In the data rows, zero lies at 7.5, halfway between 7 and 8.
Here are some rows, each followed by its group. Groups can overlap.
tensor([ 6.,  6.,  6., 12.,  6.,  6.,  6.,  6.,  6.,  6.,  6.,  6.,  6.,  6.,
         6.,  7.,  6.,  6.,  6.,  6.,  7.,  6.,  7., 15., 10.,  6.,  7.,  6.,
         6.,  6., 12.,  6.]) SR
tensor([ 6., 13.,  6.,  6.,  6.,  7.,  6.,  7.,  6.,  6.,  7.,  6., 14., 13.,
         7.,  6.,  7.,  6., 13.,  6.,  7.,  7.,  6.,  7.,  6., 12.,  6.,  6.,
         6.,  8.,  6.,  6.]) MU
tensor([ 6.,  6.,  6.,  6.,  6.,  6.,  6.,  6.,  7.,  6.,  7.,  6.,  6.,  6.,
         6.,  6., 14.,  6.,  7.,  6.,  7.,  7.,  6.,  7.,  6.,  6.,  7.,  6.,
        15., 14.,  6.,  6.]) Lw
tensor([ 6.,  6.,  6., 12.,  6.,  6., 13.,  7.,  6.,  8.,  6.,  9.,  6.,  6.,
         6.,  6.,  8.,  6.,  6.,  6.,  8.,  7.,  6.,  7., 12.,  7.,  6.,  6.,
         6.,  6., 13.,  7.]) SR
tensor([ 6.,  6.,  6., 12.,  6.,  6., 12.,  7.,  6.,  6.,  9.,  6.,  6.,  6.,
         6.,  6.,  6.,  6.,  6.,  6.,  7.,  7.,  6.,  7., 10.,  7.,  7.,  6.,
         6.,  6., 13.,  6.]) SR
tensor([ 6.,  6., 15.,  6., 15., 15.,  6.,  7.,  6.,  6.,  7.,  6.,  6.,  6.,
         6.,  6.,  6.,  6.,  6.,  6.,  6.,  7.,  6.,  7.,  6.,  7.,  6.,  6.,
        14.,  6.,  6.,  6.]) Jf
tensor([ 7., 15.,  6.,  6.,  6.,  6.,  6., 10.,  6.,  6.,  7.,  7., 14., 13.,
         6.,  6.,  6.,  6., 15.,  6.,  7.,  7.,  6.,  7.,  6.,  7.,  7.,  6.,
         6.,  6.,  6.,  6.]) MU
tensor([ 6.,  6.,  6.,  6.,  6.,  6.,  6.,  7.,  6.,  6.,  7., 15.,  6.,  6.,
        15.,  6.,  6.,  6.,  6., 15.,  7., 10.,  6.,  7.,  6.,  6.,  7., 15.,
         6.,  6.,  6.,  8.]) VQ
tensor([ 6., 12.,  8.,  6.,  6.,  6.,  6.,  7.,  6.,  6.,  7.,  6., 13., 12.,
         6.,  6.,  6.,  6., 13.,  6.,  7.,  7.,  6.,  6.,  6.,  7.,  6.,  6.,
         6.,  6.,  6.,  6.]) MU
tensor([ 7., 15.,  6.,  6.,  6.,  6.,  6.,  7.,  6.,  6.,  7.,  7., 15., 14.,
         6.,  6.,  6.,  6., 14.,  6.,  7.,  7.,  6.,  7.,  6.,  7.,  7.,  6.,
         6.,  8.,  6.,  6.]) MU
tensor([15.,  6.,  6., 15.,  6.,  7., 15.,  7.,  6.,  6.,  7.,  6.,  6.,  6.,
         6.,  6.,  6.,  6.,  6.,  6.,  7.,  7.,  6.,  7., 15.,  7.,  7.,  6.,
         6.,  6.,  6.,  6.]) Bx
tensor([ 6., 11.,  6.,  6.,  6.,  6.,  6.,  7.,  6.,  6.,  7.,  6., 11., 12.,
         6.,  6.,  6.,  6., 11.,  6.,  7., 10.,  6.,  6.,  6.,  9.,  7.,  6.,
         6.,  6.,  6.,  6.]) MU
tensor([ 6.,  6.,  6.,  6.,  6.,  6.,  6.,  7.,  6.,  6.,  7.,  6.,  6.,  6.,
         7.,  6., 14.,  6.,  7.,  6.,  7.,  7.,  6.,  6.,  6.,  6.,  7.,  6.,
        13., 14.,  6.,  6.]) Lw
tensor([ 6., 15.,  6.,  6.,  6.,  6.,  6.,  7.,  6.,  6.,  7.,  7., 15., 15.,
         6.,  7.,  8.,  6., 15.,  6.,  7.,  7.,  6.,  7.,  6.,  7.,  6.,  6.,
         6.,  6.,  6.,  6.]) MU
tensor([ 6.,  6.,  6.,  6.,  6.,  6.,  6., 14.,  6.,  7.,  7.,  6.,  6.,  6.,
         6.,  6., 13.,  7.,  8.,  7.,  7.,  7.,  6.,  7.,  6.,  7.,  7.,  7.,
        13., 14.,  6.,  6.]) Lw
tensor([ 7.,  6.,  9.,  6., 15., 15.,  6.,  7., 15.,  6.,  7.,  8.,  6.,  6.,
         6.,  6.,  6., 14.,  6.,  6.,  7.,  6.,  6.,  6.,  6.,  7.,  7.,  6.,
         6.,  6.,  6.,  6.]) Jf
tensor([ 6.,  6.,  6.,  6., 15., 15.,  6.,  7.,  6.,  6.,  6.,  6.,  7.,  6.,
         7.,  6.,  6., 13.,  6.,  6.,  7.,  7.,  6., 11.,  6.,  7.,  7.,  6.,
        15.,  6.,  6.,  6.]) Jf
tensor([ 6.,  6.,  6.,  6.,  6.,  6.,  6.,  6., 15.,  6.,  7.,  6.,  6.,  6.,
         6., 15.,  6., 15.,  6.,  6., 15.,  7.,  6.,  7.,  6.,  8.,  7.,  6.,
         6.,  6.,  6.,  6.]) Jf
tensor([ 6.,  6.,  6.,  6.,  6.,  6.,  6.,  7.,  6.,  6.,  7.,  6.,  6., 10.,
         6.,  6.,  6.,  6.,  9.,  6.,  7.,  7.,  6.,  7.,  6.,  7.,  7.,  6.,
        10., 14.,  6.,  6.]) Lw
tensor([ 6.,  6., 15.,  6.,  6.,  6.,  6.,  7.,  6.,  6.,  9.,  6.,  6.,  6.,
         6.,  6., 15.,  6.,  6.,  6.,  7.,  7.,  6.,  7.,  6.,  7.,  7.,  6.,
        12., 12.,  6.,  6.]) Lw
tensor([ 6.,  6.,  6.,  6.,  6.,  6.,  6.,  8.,  6.,  6.,  9.,  6.,  6.,  6.,
         6.,  6., 13.,  6.,  9.,  6.,  7.,  7.,  6.,  7.,  7.,  7.,  7.,  6.,
        13., 13.,  6.,  6.]) Lw
tensor([15.,  6.,  6., 15.,  6.,  6., 15.,  6.,  6.,  6.,  7.,  6.,  6.,  6.,
         6.,  6.,  6.,  6.,  6.,  6.,  8.,  7.,  6.,  7., 15.,  7.,  7.,  7.,
         6.,  6.,  6.,  6.]) Bx
tensor([ 6.,  6.,  6., 13.,  6.,  6., 13.,  7.,  7.,  6.,  7.,  6.,  6.,  6.,
         6.,  6.,  6.,  6.,  6.,  6.,  7.,  7.,  6.,  7., 11.,  7.,  7.,  6.,
         6.,  6., 14.,  6.]) SR
tensor([15.,  6.,  6., 15.,  8.,  6.,  7., 15.,  6.,  6.,  7.,  6.,  6.,  6.,
         6.,  6.,  8.,  6.,  6.,  6.,  7.,  7.,  6.,  7., 15.,  7.,  7.,  6.,
         6.,  6.,  6.,  6.]) Bx
tensor([ 6.,  6.,  9.,  6.,  7.,  6.,  6.,  6.,  6., 15.,  6.,  6.,  6.,  6.,
         6.,  6.,  6.,  6.,  6.,  6.,  7.,  7., 15.,  7.,  6.,  7.,  7.,  6.,
         6.,  6., 15., 15.]) AH
tensor([ 6.,  6.,  6., 13.,  6.,  6., 14.,  6.,  8.,  6.,  7.,  6.,  6.,  6.,
         6.,  6.,  6.,  6.,  6.,  6.,  7.,  7.,  6.,  8., 11.,  7.,  7.,  6.,
         6.,  6., 14.,  6.]) SR
tensor([ 6.,  6.,  6.,  6.,  6.,  6.,  6.,  7., 15.,  6.,  7.,  6.,  6.,  6.,
         6., 15.,  6., 15.,  6.,  6., 15., 11.,  6.,  7.,  6.,  7.,  7.,  6.,
         6.,  6.,  6.,  6.]) Jf
tensor([ 6.,  6., 15.,  6.,  6.,  6.,  6.,  7.,  6.,  6.,  7.,  6.,  6.,  6.,
         6.,  7., 15.,  6.,  6.,  7.,  6.,  9.,  6.,  7.,  6.,  9.,  7.,  7.,
        13., 13.,  6.,  6.]) Jf
tensor([ 6.,  6.,  6.,  8.,  6.,  6.,  6.,  7.,  6.,  6.,  7.,  6.,  6.,  7.,
         6.,  6., 13.,  6.,  8.,  6.,  7.,  9.,  6.,  6.,  6.,  7.,  7.,  6.,
        14., 14.,  9.,  6.]) Lw
tensor([15.,  6.,  6., 15.,  6.,  6., 15.,  7.,  6.,  7.,  7.,  6.,  6.,  6.,
         6.,  6.,  6.,  7.,  6.,  6.,  7.,  7.,  6.,  7., 15.,  6.,  7.,  6.,
         6.,  6.,  6.,  6.]) Bx
tensor([ 6.,  6.,  6.,  6.,  6.,  6.,  6.,  7.,  6.,  6.,  7., 15.,  6.,  6.,
        15.,  6.,  6.,  6.,  6., 12.,  8.,  7.,  6.,  7.,  6.,  7.,  7., 14.,
         6.,  6.,  6.,  6.]) VQ
tensor([ 6.,  6., 10.,  6.,  6.,  6.,  6.,  7.,  6., 15.,  8.,  6.,  6.,  6.,
         6.,  6.,  6.,  6.,  6.,  6.,  7.,  7., 15.,  7.,  7.,  6., 15.,  6.,
         6.,  6.,  7., 15.]) AH
tensor([ 6.,  6.,  6.,  6., 15., 15.,  6.,  7.,  6.,  6.,  7.,  6.,  6.,  6.,
         6.,  6.,  6., 13.,  6.,  6.,  7.,  7.,  7.,  7.,  6.,  7.,  7.,  6.,
        15.,  6.,  6.,  6.]) Jf
tensor([ 6.,  6.,  6.,  6.,  6.,  6.,  6.,  7.,  6.,  6.,  7., 15.,  6.,  6.,
        15.,  6.,  7.,  6.,  6., 15.,  7.,  7.,  8.,  8.,  6.,  7.,  7., 15.,
         6.,  6.,  6.,  6.]) VQ
tensor([ 6.,  6.,  6.,  6.,  6.,  6.,  6.,  7.,  6., 15.,  7.,  6.,  6.,  6.,
         6.,  6.,  6.,  6.,  6.,  6.,  6.,  7., 15.,  7.,  6.,  7., 15.,  6.,
         6.,  6.,  6., 15.]) AH
tensor([ 6.,  6.,  8.,  6.,  6., 13.,  6., 10.,  6.,  6.,  7.,  6.,  6.,  6.,
         6.,  6., 15.,  7.,  6.,  6.,  6.,  6.,  6.,  7.,  6.,  6.,  7.,  6.,
        14., 13.,  6.,  7.]) Lw
tensor([ 6.,  6., 15.,  6.,  6.,  6.,  6.,  7.,  6.,  6.,  7.,  8.,  6.,  6.,
         6., 12., 15., 12.,  6.,  6.,  7.,  7.,  6.,  6.,  6.,  7.,  7.,  6.,
         8.,  6.,  6.,  6.]) Jf
tensor([ 6., 14.,  6.,  6.,  6.,  6.,  6.,  7.,  6.,  6.,  6.,  8., 15., 15.,
         6.,  6.,  6.,  6., 13.,  6.,  9.,  7.,  6.,  7.,  6.,  7.,  6.,  6.,
         6.,  6.,  6.,  6.]) MU
tensor([ 6.,  6.,  9.,  6.,  6., 11.,  6.,  7.,  6.,  6.,  7.,  6.,  6.,  6.,
         7.,  6., 15.,  6.,  6.,  6.,  7.,  6.,  7.,  7.,  7.,  7.,  7.,  6.,
        14., 14.,  6.,  6.]) Lw
tensor([ 6.,  6.,  6.,  6., 15.,  6.,  6.,  7., 14.,  6.,  7.,  6.,  6.,  6.,
         6., 15.,  6., 14.,  6.,  6.,  7.,  7.,  6.,  7.,  6.,  8.,  6.,  6.,
         6.,  6.,  6.,  7.]) Jf
tensor([ 6.,  7., 15.,  6., 15., 15.,  7.,  7.,  6.,  6.,  7.,  6.,  6.,  6.,
         6.,  6.,  7.,  7.,  6.,  6.,  7.,  7.,  6.,  7.,  6.,  6.,  7.,  6.,
        15.,  6.,  7.,  6.]) Jf
tensor([ 7., 10.,  6.,  6.,  6.,  6.,  6.,  7.,  6.,  6.,  6.,  7.,  6., 10.,
         6.,  6.,  6.,  6., 10.,  7.,  7., 12.,  6.,  7.,  6.,  7.,  6.,  6.,
         6., 15.,  6.,  6.]) SR
tensor([ 7.,  6., 11.,  6.,  6.,  6.,  6.,  7.,  6.,  6.,  7.,  6.,  6.,  6.,
         6.,  6., 15.,  6.,  6.,  6.,  7.,  6.,  6.,  7.,  6.,  7.,  7.,  6.,
        11., 13.,  6.,  6.]) Lw
tensor([ 6.,  6., 15.,  6.,  6.,  6.,  6., 10., 13.,  6.,  7.,  6.,  6.,  6.,
         6., 12., 15.,  6.,  6.,  6.,  7., 11.,  7.,  7.,  6.,  7.,  7.,  6.,
         6.,  6.,  6.,  6.]) Lw
tensor([ 6.,  6.,  6.,  6.,  6.,  6.,  6.,  7.,  6., 15.,  8.,  6.,  6.,  6.,
         6.,  6.,  6.,  6.,  6.,  7.,  7.,  7., 15.,  7.,  6.,  7., 15.,  6.,
         6.,  6.,  7., 15.]) AH
tensor([ 6.,  6.,  8.,  6.,  6.,  6.,  6.,  7.,  6.,  6.,  7., 15.,  6.,  6.,
        15.,  6.,  7.,  6.,  6., 15.,  7., 13.,  6.,  7.,  6.,  6.,  7., 15.,
         6.,  6.,  6.,  6.]) VQ
tensor([ 8.,  6.,  6.,  6., 15., 15.,  6.,  7.,  6.,  6.,  7.,  6.,  6.,  6.,
        11.,  6.,  6.,  6.,  6.,  6.,  7.,  7.,  6.,  7.,  6.,  7.,  7.,  6.,
        13.,  6.,  6.,  6.]) Jf
tensor([15.,  6.,  6., 15.,  6.,  6.,  6.,  7.,  6.,  6.,  7.,  6.,  6.,  6.,
         6.,  6.,  6.,  6.,  6.,  6.,  7.,  7.,  6.,  7., 15.,  7., 13.,  6.,
         6.,  6.,  6.,  6.]) Bx
tensor([ 6., 15.,  6.,  6.,  6.,  6.,  6.,  7.,  6.,  6.,  7.,  6., 15., 15.,
         6.,  6.,  6.,  6., 15.,  6.,  7.,  8.,  6.,  7.,  6.,  6.,  7.,  6.,
         6.,  6.,  6.,  6.]) MU
tensor([ 6.,  6.,  6.,  6.,  6.,  6.,  6.,  7.,  6.,  6.,  9.,  6.,  6.,  6.,
         6.,  6., 14.,  6.,  8.,  6.,  6.,  6.,  6.,  7.,  6.,  7.,  7.,  6.,
        13., 14.,  6.,  6.]) Lw
tensor([ 6.,  6.,  6.,  6.,  6.,  6.,  6.,  7.,  6.,  6., 11.,  6.,  6.,  9.,
         6.,  6.,  6.,  6.,  8.,  6.,  6.,  7.,  6.,  6.,  6.,  7.,  7.,  6.,
        13., 14.,  6.,  6.]) Lw
tensor([ 7.,  6.,  6.,  6.,  6.,  6.,  6.,  7.,  6.,  6.,  7., 15.,  6.,  6.,
        15.,  7.,  6.,  6.,  6., 15.,  7.,  7.,  6.,  7.,  6.,  7.,  7., 15.,
         6.,  6.,  6.,  6.]) VQ
tensor([ 6.,  6.,  6.,  6.,  6.,  6.,  6.,  6.,  6.,  6.,  7., 15.,  6.,  6.,
        15.,  6.,  6.,  6.,  6., 15.,  7.,  7.,  6., 10.,  6.,  7.,  7., 15.,
         6.,  6.,  6.,  6.]) VQ
tensor([ 6.,  6.,  6., 14.,  6.,  6., 15.,  7.,  6.,  7.,  7.,  6.,  6.,  6.,
         6.,  6.,  6.,  6.,  6.,  6., 10.,  7.,  6.,  7., 13.,  7.,  7.,  6.,
         6.,  6., 15.,  6.]) Bx
tensor([ 6.,  6.,  6.,  6.,  8.,  6.,  6.,  7.,  6., 15.,  7.,  6.,  6.,  6.,
         6.,  6.,  6.,  6.,  6.,  8.,  7.,  7., 15.,  8.,  6.,  7., 15.,  6.,
         6.,  6.,  6., 15.]) AH
tensor([ 6., 13.,  6.,  6.,  6.,  6.,  6.,  7.,  6.,  6.,  7.,  6., 13., 11.,
         6.,  8.,  6.,  6., 13.,  6.,  7.,  7.,  6.,  8.,  6.,  7.,  7.,  6.,
         6.,  6.,  6.,  6.]) MU
tensor([ 6.,  6.,  6., 13.,  6.,  6., 14.,  8.,  6.,  6.,  7.,  6.,  6.,  6.,
         6.,  7.,  6.,  6.,  6.,  6.,  7.,  7.,  6.,  7., 11.,  7.,  7.,  6.,
         6.,  6., 14.,  6.]) SR
tensor([ 6.,  6., 15.,  6.,  6.,  6.,  6.,  7.,  6.,  6.,  6.,  6.,  6.,  6.,
         6.,  6., 15.,  7.,  6.,  6.,  7.,  7.,  7.,  7.,  6.,  7.,  6.,  6.,
        13., 13.,  6.,  6.]) Lw
tensor([15.,  6.,  6., 13.,  6.,  6., 15.,  8.,  6.,  6.,  7.,  6.,  6.,  6.,
         6.,  8.,  6.,  6.,  6.,  6.,  7.,  7.,  6.,  7., 15.,  7.,  7.,  6.,
         6.,  6.,  6.,  6.]) Bx
tensor([ 6.,  6.,  6.,  6.,  6.,  6.,  6.,  6.,  6., 15.,  7.,  6.,  6.,  6.,
         6.,  6.,  6.,  6.,  6.,  6.,  7.,  9., 15.,  7.,  6.,  7., 15.,  6.,
         6.,  6.,  6., 15.]) AH
tensor([ 6.,  6.,  6.,  6.,  6.,  7.,  6.,  7.,  6.,  6.,  7., 15.,  6.,  6.,
        15.,  6.,  6.,  6.,  6., 15.,  7., 12.,  6.,  7.,  6.,  7.,  7., 15.,
         6.,  6.,  6.,  6.]) VQ
tensor([ 6.,  6.,  6., 11.,  6.,  6.,  6.,  7.,  6.,  6.,  7.,  6.,  6.,  9.,
         6.,  6.,  6.,  6.,  6.,  6.,  7.,  7.,  6., 15.,  6., 15.,  7.,  7.,
         6.,  6.,  6.,  6.]) SR
tensor([ 6.,  6.,  6.,  6.,  6.,  6.,  6.,  7.,  6.,  6., 15., 14.,  6.,  6.,
        15.,  6.,  6.,  6.,  6.,  7.,  7.,  7.,  6.,  7.,  6.,  7.,  6., 14.,
         6.,  6.,  6.,  6.]) VQ
tensor([ 6., 10.,  6.,  6.,  7.,  6.,  6.,  7.,  6.,  7.,  7.,  6.,  6., 11.,
         7.,  6.,  6.,  6., 10.,  6.,  7.,  7.,  6.,  7.,  6.,  7.,  7.,  6.,
         6., 14.,  6.,  6.]) SR
tensor([ 6.,  6.,  6.,  6.,  7.,  6.,  6.,  7.,  6.,  6.,  7., 15.,  6.,  6.,
        15.,  6.,  6.,  6.,  6., 15.,  7.,  7.,  6.,  7.,  6.,  9.,  7., 15.,
         6.,  6.,  6.,  6.]) VQ
tensor([15.,  6.,  6., 15.,  6.,  6.,  6., 15.,  6.,  6.,  7.,  6.,  6.,  6.,
         6.,  6.,  6.,  6.,  6.,  6.,  7.,  7.,  6.,  7., 15.,  7.,  7.,  6.,
         6.,  6.,  6.,  6.]) Bx
tensor([15.,  6.,  6., 15.,  6.,  6., 15.,  7.,  6.,  6.,  9.,  6.,  6.,  6.,
         6.,  6.,  6.,  6.,  6.,  6.,  7.,  7.,  6.,  9., 15.,  7.,  8.,  6.,
         6.,  6.,  6.,  6.]) Bx
tensor([ 6.,  6.,  6.,  6.,  6., 10.,  7.,  7.,  6.,  6.,  7.,  6.,  6.,  9.,
         6.,  6.,  6.,  6.,  6.,  6., 11.,  7.,  6.,  7.,  6.,  6.,  7.,  7.,
        14., 14.,  7.,  6.]) Lw
tensor([ 6.,  6.,  6., 10.,  6.,  6.,  6.,  9.,  6.,  6.,  7.,  6.,  6.,  9.,
         6.,  6.,  6.,  6.,  6.,  6.,  7.,  7.,  6., 15.,  6., 15.,  7.,  6.,
         6.,  6.,  6.,  6.]) SR
Group SR spreads out most along one direction. Which 3 other groups' directions of most spread are closest to that one, closest first?
Bx AH MU
Which 4 groups are nearest to each row below, nearest first, going by the distance to the centre of the group?
tensor([ 6.,  6.,  6.,  6.,  6., 15.,  6.,  7., 15.,  6.,  7.,  8.,  6.,  6.,
         7., 14.,  9., 15.,  7.,  6.,  7.,  7.,  7.,  7.,  6.,  7.,  7.,  6.,
         6.,  6.,  8.,  6.]) -> Jf SR Lw MU
tensor([ 6.,  6.,  6., 12.,  6.,  6., 12.,  7.,  8.,  6.,  8.,  6.,  6.,  6.,
         6.,  6.,  6.,  6.,  6.,  6.,  7.,  7.,  6.,  7., 11.,  7.,  7.,  6.,
         6.,  6., 13.,  6.]) -> SR Bx Jf Lw
Group AH spreads out most along one direction. Which 3 other groups' directions of most spread are closest to that one, closest first?
SR Bx Lw
Which 4 groups are nearest to each row below, nearest first, going by the distance to the group's nearest row?
tensor([ 6., 13.,  6.,  6.,  7.,  6., 10.,  7.,  6.,  7.,  7.,  6., 14., 12.,
         6.,  6.,  6.,  6., 12.,  6.,  7.,  7.,  6.,  7.,  6., 11.,  6.,  6.,
         6.,  8.,  6.,  6.]) -> MU SR Lw Bx
Which 3 other groups have their centres nearest to the centre of group MU, nearest first?
SR Lw Jf
Which 5 groups are nearest to each row below, nearest first, going by the distance to the centre of the group?
tensor([ 6.,  6.,  6.,  6., 15., 15.,  6.,  7., 15.,  6.,  7.,  6.,  6.,  6.,
         6.,  6.,  6., 15.,  6.,  7.,  7.,  7.,  6.,  7.,  6.,  7.,  7.,  6.,
         6.,  6.,  6.,  6.]) -> Jf SR Lw MU Bx
tensor([15.,  6.,  6., 15.,  6.,  6.,  6.,  7.,  6.,  6.,  7.,  6.,  6.,  6.,
         6.,  7.,  6.,  7.,  6.,  6.,  7.,  7.,  6.,  7., 15.,  7., 14.,  6.,
         6.,  6.,  6.,  6.]) -> Bx SR Jf Lw AH
tensor([ 6.,  6.,  6.,  6., 15., 15.,  6.,  7.,  6.,  7.,  9.,  6.,  6.,  6.,
         6.,  6.,  6., 13.,  6.,  7.,  7.,  7.,  6.,  6.,  6.,  7.,  7.,  6.,
        15.,  6.,  6.,  6.]) -> Jf Lw SR MU Bx
tensor([ 6.,  6.,  6.,  6.,  6., 14.,  6.,  8.,  6.,  6., 10.,  6.,  6.,  6.,
         9.,  6.,  6.,  6.,  6.,  6.,  7.,  7.,  6.,  9.,  6.,  7.,  7.,  6.,
        15., 12.,  6.,  6.]) -> Lw Jf SR MU VQ
tensor([ 6., 15.,  6.,  6.,  6.,  6.,  6., 13.,  8.,  6.,  6.,  6., 15., 13.,
         6.,  6.,  6.,  6., 14.,  6.,  7.,  6.,  6.,  7.,  6.,  8.,  7.,  6.,
         6.,  6.,  6.,  6.]) -> MU SR Lw Jf Bx
tensor([ 6.,  6.,  6.,  6.,  6.,  6.,  6.,  6.,  6., 15.,  7.,  6.,  6.,  6.,
         6.,  7.,  6.,  6.,  6.,  6.,  7., 15., 15.,  7.,  6.,  7.,  7.,  6.,
         6.,  6.,  6., 15.]) -> AH SR Jf Lw MU
tensor([15.,  6.,  6., 14.,  6.,  7., 15.,  7.,  6.,  6.,  6.,  6.,  6.,  6.,
         6.,  6.,  6.,  6.,  6.,  6.,  7.,  7.,  6.,  7., 14.,  6.,  7.,  6.,
         6.,  6.,  6.,  6.]) -> Bx SR Jf Lw MU
Which 3 other groups have their centres nearest to the centre of group VQ, nearest first?
SR Jf Lw
Which 5 groups are nearest to each row below, nearest first, going by the average distance to the group's rows?
tensor([15.,  6.,  6., 15.,  6.,  6.,  6., 15.,  6.,  6.,  7.,  6.,  6.,  6.,
         6.,  6.,  7.,  6.,  6.,  7.,  7.,  7.,  6.,  6., 15.,  7.,  7.,  6.,
         6.,  6.,  6.,  6.]) -> Bx SR Lw MU Jf
tensor([ 7.,  6.,  6.,  6.,  6.,  6.,  6.,  7.,  6.,  6.,  6., 15.,  6.,  6.,
        15.,  6.,  6.,  7.,  6., 15.,  7.,  7.,  6.,  8.,  6.,  7.,  6., 15.,
         6.,  6.,  6.,  6.]) -> VQ SR Lw MU Jf
tensor([15.,  6.,  6., 15.,  6.,  8.,  6., 15.,  6.,  6.,  7.,  6.,  6.,  6.,
         6.,  7.,  6.,  6.,  6.,  6.,  7.,  7.,  6.,  7., 15.,  7.,  7.,  6.,
         6.,  6.,  6.,  6.]) -> Bx SR Lw MU Jf
Which 4 groups are nearest to each row below, nearest first, going by the average distance to the group's rows?
tensor([ 6.,  6.,  6., 10.,  6.,  6.,  6.,  7.,  6.,  6.,  7.,  6.,  6., 10.,
         6.,  6.,  6.,  6.,  6.,  6.,  9.,  7.,  6.,  7.,  6., 15.,  7.,  6.,
         9.,  6.,  6.,  6.]) -> SR Lw MU Bx
Group Bx spreads out most along one direction. Which 3 other groups' directions of most spread are closest to that one, closest first?
SR AH Lw
Which 3 other groups have their centres nearest to the centre of group SR, nearest first?
Bx Lw Jf
